Each row of A is roughly a mix of the hidden directions of one of 3 groups.
A (109 x 10):
[[ 26   6  10  -2  19  21 -20  26   3  31]
 [ -2 -16   2 -29 -19  -4   3  29 -36   9]
 [ 20  21  -1  27  24  19   8 -17 -13  26]
 [-14  31   4 -10  17 -15 -18   8   7 -38]
 [ -7  -4  -8   0  27 -25  28  11 -29 -22]
 [ 30 -21 -15  26  -4   4 -10  19 -22 -22]
 [ -5  38  -6  13  -8 -15 -10 -28  21 -20]
 [ 10  28  18  -8  -9 -14 -15  -1  34  28]
 [  2   8   7 -29 -10  14 -34 -32 -15   9]
 [-16  10 -20  20  -5  17  20 -34  19 -16]
 [-11  12  -3 -30  27   9  24 -32  10   4]
 [  4 -18   8  19  22  -8  23 -23 -31  19]
 [-17 -26  -5 -17 -18 -35  -5  18 -10 -21]
 [ 30  -7  27 -22  11  14   1  15   7 -31]
 [-16  21   5  13  -9 -13  -8  38  29  12]
 [ 31   9   3  18  -7  -7 -14 -41  -6  16]
 [-18  -2  13   2  -3 -10 -28  32 -19 -31]
 [  9 -18  15   8  21  -2  -8  41 -20  20]
 [ 16  -6   9  18 -13  25  23 -28 -29  -7]
 [ 47  -7  -6  13 -25 -19  -2   7  -1  15]
 [-15   4  11  27  -5 -35   6  31  19  -2]
 [  7  17   8 -22 -11 -12 -18  -6 -12  45]
 [-10  11 -13   5  40  24   0  24  18 -17]
 [ 37  26 -16   7   7  15   6 -14   5 -29]
 [-30   3  18 -16 -13   2   2 -43  -4  12]
 [-11  11  -7   8  16 -27   5  48   1  -1]
 [ 25  11 -14  15  42  -7  -9 -17  12 -15]
 [ -6   7   2   1   5  19  13  -4  34  43]
 [  9  11  -7   0  12  23  11 -39  25  23]
 [-15  13  12  28 -33 -15 -30  11   7  -3]
 [  0  14 -26  21  27  22  12  12  30  -3]
 [ -3 -11  23   8 -14  25 -25 -30  -1  25]
 [ -5 -32  -1   4   1  19  24  27 -31   1]
 [  8  12   8  -6 -16 -29 -21 -15 -20 -35]
 [  2  -8   5   4 -23 -42 -10  16  31  -3]
 [  6   5  -4  10  10   1 -17  10  37 -41]
 [-16   6   1  24  22   3   3  43  16 -15]
 [  7  22   8   4   9 -11 -18  15 -21  43]
 [-14 -18   4 -12 -16 -15   5 -16 -41 -24]
 [ -1 -12  12  -5 -12  -8   6  33  -7  44]
 [ 20   9  17  22 -27 -10  -9 -38  -8  -6]
 [-16  14 -16  -6  28   5  -3   3 -36 -29]
 [  2   5 -12 -26  -6 -30   8 -27 -32   8]
 [ 13 -26  -2  32   0   7  35 -23   2   2]
 [  2 -24  10 -27 -32  22   3  -9  25   2]
 [ -8 -20  14  13 -10 -26  -4   6  -1  45]
 [-31 -17  26  13 -21   0  19  22  18   3]
 [-25   7 -16  18   4  19  43 -13  -6  -4]
 [ 11  -7  43 -23  -1 -16  18 -12 -14 -14]
 [ -7   0 -11 -20  -3 -37 -20  26  21 -16]
 [ 12   0  -4   1  -8  21 -32  17  38 -18]
 [ 32 -14   4   2  18  22 -27 -10 -20 -21]
 [ 21 -20   7  25  19  35  11 -21   7  -3]
 [ 23  -5   5  26  -2  14  32   3 -28  21]
 [ 20  16  -1  32   0  10 -31  18  26   1]
 [  2  -6   4  20  24  17   6  30  20 -33]
 [-10 -10  -7  13 -15  -9  18  43  10  26]
 [ -6  29   6   7  17  12 -26 -28  30   5]
 [-10 -20  -5  26  17  -9   7  16 -30  29]
 [  9 -18  12  29  30  25  17  12   7 -17]
 [ 28   5  19 -12  20 -19  -3 -26 -20  23]
 [-14 -32 -30  -4  22 -17  12   2  11 -23]
 [ 24  32  12  -4  40 -11  -5  -6   4  13]
 [ 10  40  -2  -2  14  10 -20 -11 -33  -9]
 [ 22 -15 -18  15  11  15  -5 -19 -24 -34]
 [ 20  14  -8   6  19   9 -19 -45  -4  13]
 [ 20  20  -5 -28  -4 -16 -28 -12  -7  29]
 [  6  33 -15  14  23  12  -3  -8  37  -7]
 [ -2 -13   7  20  25 -33  17 -22 -15 -19]
 [-15   6 -17  23  14  13   9  39  25   5]
 [  3  10  -8 -18 -11  30  33 -33  -4  -7]
 [ -9  26   0  21  14  -7   4  20  37 -21]
 [ -4  -5 -29 -30  24 -15 -17  17  24  -5]
 [ 25   5  -4 -21   6 -25  -1 -11 -24 -35]
 [ -3  11 -10   3 -12 -17  -2 -55   5   5]
 [ -5 -28 -17 -32  -2 -24 -23  -7  21   2]
 [ -1   7   4 -21 -33  -9  -3 -43   0   8]
 [  7  19  21 -21  13   9   5  42  11 -17]
 [  8 -14   1  16  30   8  17  13 -31  28]
 [ -8  -6 -18  11   4 -27   7 -32 -29  23]
 [ 17   4 -21  38 -25 -19  -3  13  -1 -19]
 [ 10 -14  25  15 -13  16 -42  12  -5  13]
 [ 21  15 -11 -20  -1   4 -11 -26 -15  39]
 [  0  16  -7 -31 -37  12 -18  -4  23  -8]
 [  2  15  28 -13   1 -35   3 -27   9 -21]
 [-35  14   4 -19   5   6 -23  -7   0 -36]
 [ 14  -8 -19   4   4  36 -10  18 -10  34]
 [-20 -14  11  -3 -17 -27  -4  28  34   5]
 [-16  21  -1  20  24 -13  -3  10 -42  -4]
 [  2  11  25  -3 -17 -24 -33 -15  25  11]
 [-12 -36 -20 -25  20  11  -1 -18 -11  16]
 [  3   1  28   3   9  -3 -22  46  15   5]
 [ 45  -1   6 -15  23   3 -16  23   4   3]
 [ 40 -18 -18  23   0   7   2  29   0   7]
 [ 27  17   6   8 -12  16  17   7 -43  -1]
 [-16   9  32 -35  -2 -24 -18  12 -10  -4]
 [-34 -21  23   3 -17  14 -19 -13 -23   3]
 [-31   6  -9  12  38  14   1  -8  24 -14]
 [ -2   3  -9 -19 -11 -38 -30   3  13 -24]
 [-20 -26   5  -1 -15   0  30  35   6 -15]
 [  7  -5  22 -40  -8 -16   5 -28 -15  15]
 [ 26  10  11   1  36 -22 -13  -6 -14  25]
 [ -1  13 -16   3   7 -23  -7   3  14 -49]
 [  7 -15  19  20 -31   4 -22  13   2  33]
 [ -8 -31  -5  -1 -10 -46  -6  13   8  13]
 [ -7 -12   2  27   9 -35   6  17  -1  33]
 [ -9 -20 -13  24   9  19   1  37   9 -23]
 [ 23 -13  18   4   1  13 -40 -11 -22 -16]
 [  5  14  -3 -28  -9 -38 -31   9   3  -9]]

One row of each group comes first, with its name. Which group is each row after those in?
[ -5 -38   2  31  -8  31   9  -4   6 -10] -> <51>
[ -5 -14   6 -14 -21 -26   3 -14 -38 -21] -> <33>
[21 21  3 10  7  8 15 37 -2 31] -> <89>

[-19  15  21 -25 -12  37 -16  -8 -14   3] -> <89>
[ -1  -1   0  23  25  36  25 -13   1  21] -> <89>
[-11 -29   8  13 -18 -30  19  29   2  11] -> <89>
[ -3 -23  -4  10   3  36   6 -39 -11  10] -> <33>
[  2   6 -17  -2  20 -33 -17   6 -40   1] -> <89>
[  4 -10 -16  -3  -7 -15  20  21  -6 -46] -> <89>
[ -4  13 -14 -19 -16 -17   8 -39 -21  20] -> <51>
[-27  32   2  -3 -22  20   9   9  30   0] -> <51>
[-14  17  13 -26  11 -10   9  25  27  27] -> <33>
